In the data rows, zero lies at 7.5, halfway between 7 and 8.
Some points, each followed by its number:
tensor([ 7.,  5.,  6.,  9.,  7.,  8.,  6., 10., 10.,  5.,  8.,  7.]) 0
tensor([ 8., 12.,  5.,  3.,  8.,  2.,  9.,  7.,  5.,  5.,  7.,  9.]) 1
tensor([ 8.,  9.,  6.,  3.,  5.,  9., 10., 13.,  3.,  5.,  7.,  3.]) 2
tensor([ 6.,  6.,  6.,  6.,  5., 11.,  8.,  6.,  8., 12.,  5.,  4.]) 3
tensor([ 6.,  5.,  7.,  9.,  6.,  9.,  7.,  8., 11.,  7.,  8.,  7.]) 4
tensor([ 5.,  8.,  5.,  4.,  9.,  3.,  5.,  2.,  0.,  7.,  6., 10.]) 5
tensor([4., 8., 6., 7., 9., 5., 7., 6., 8., 6., 6., 8.]) 6
tensor([ 8.,  7., 13.,  7.,  9., 10.,  8.,  9., 10.,  5., 10.,  7.]) 7
tensor([ 6.,  9.,  7., 12.,  5.,  4.,  7., 10.,  9.,  5., 10.,  8.]) 8
tensor([ 8.,  9.,  5.,  9.,  7.,  5.,  8.,  9.,  2., 11.,  9.,  8.]) 9
tensor([ 8., 12.,  7.,  8.,  5.,  4., 10.,  7., 10.,  5.,  8.,  8.]) 10
tensor([ 8.,  6.,  7.,  9.,  7.,  8.,  7.,  9., 10.,  5.,  8.,  7.]) 11
tensor([ 7.,  7.,  6.,  5.,  9., 10.,  7.,  7.,  2.,  6.,  8.,  7.]) 12
tensor([ 3.,  5., 11.,  9.,  9.,  7., 10.,  7., 10., 12.,  8.,  6.]) 13
New points follow, each followed by the numbers of its three nearest points above, nearest first.
tensor([ 8.,  7.,  3.,  6.,  6.,  8.,  5.,  7.,  4.,  6., 10.,  7.]) --> 12 9 0
tensor([ 7., 12.,  5.,  5.,  8.,  2.,  9.,  7.,  6.,  5.,  6.,  8.]) --> 1 10 6
tensor([ 8.,  8., 14.,  7., 10., 12.,  9.,  9.,  9.,  5.,  9.,  7.]) --> 7 11 4
tensor([ 6., 10.,  5.,  6.,  1., 10., 11., 13.,  6.,  8.,  7.,  1.]) --> 2 3 11
tensor([ 2.,  9.,  6.,  9., 11.,  2.,  6.,  2.,  3.,  9., 10., 14.]) --> 5 6 9
tensor([ 9.,  9.,  5.,  5.,  7.,  5.,  7.,  4.,  4.,  4.,  9., 10.]) --> 1 12 5
tensor([ 5.,  4.,  3.,  9., 10.,  5.,  3.,  6.,  7.,  9.,  7.,  7.]) --> 6 0 4
tensor([ 5.,  8.,  9., 10.,  7.,  8.,  8.,  5., 12.,  8.,  5.,  8.]) --> 4 6 11
tensor([ 9.,  7., 13.,  8.,  8., 13.,  8.,  9., 10.,  5., 10.,  8.]) --> 7 11 4
tensor([ 9.,  7.,  4.,  8.,  8.,  4.,  8., 11.,  6.,  8.,  9.,  6.]) --> 9 11 0
tensor([ 8., 12.,  5.,  4.,  8.,  1.,  9.,  8.,  5.,  4.,  7.,  8.]) --> 1 10 6
tensor([ 4.,  9.,  7.,  8., 10.,  5.,  8.,  5.,  9.,  8.,  5., 11.]) --> 6 10 4
tensor([ 6., 12.,  8.,  2.,  8.,  6., 14.,  9.,  6., 11.,  5.,  8.]) --> 1 10 6
tensor([ 6., 11.,  6.,  5.,  8.,  7., 13.,  9.,  1., 11.,  8.,  5.]) --> 9 2 12
tensor([ 8.,  8., 13.,  7.,  9., 12.,  9.,  9., 10.,  4., 10.,  6.]) --> 7 11 4
tensor([15.,  5.,  9., 11.,  8.,  6.,  4.,  6.,  7.,  6.,  9.,  9.]) --> 11 0 4
tensor([10.,  8.,  5.,  5.,  6.,  5.,  8., 12.,  4.,  4., 11.,  3.]) --> 2 12 11
tensor([ 9.,  8., 10.,  5.,  5.,  8., 10.,  3.,  8.,  7.,  7.,  7.]) --> 10 11 4
tensor([ 6.,  8., 13.,  3.,  9.,  6., 10.,  9., 10.,  4., 11.,  5.]) --> 7 11 10
tensor([ 7.,  7.,  8.,  5.,  9., 10.,  7.,  4.,  9., 13.,  2., 11.]) --> 3 6 13
tensor([10.,  9.,  5.,  9.,  7.,  4.,  8., 14.,  5.,  3., 11.,  5.]) --> 8 11 2
tensor([ 4.,  9.,  7.,  8.,  9.,  5.,  8.,  5.,  9.,  9.,  5., 11.]) --> 6 10 4
tensor([ 7., 11.,  5.,  6.,  0.,  9., 11., 13.,  7.,  8.,  7.,  1.]) --> 2 3 10
tensor([ 9.,  5.,  5.,  8.,  8., 10.,  3.,  4.,  1., 10.,  8., 11.]) --> 12 9 5
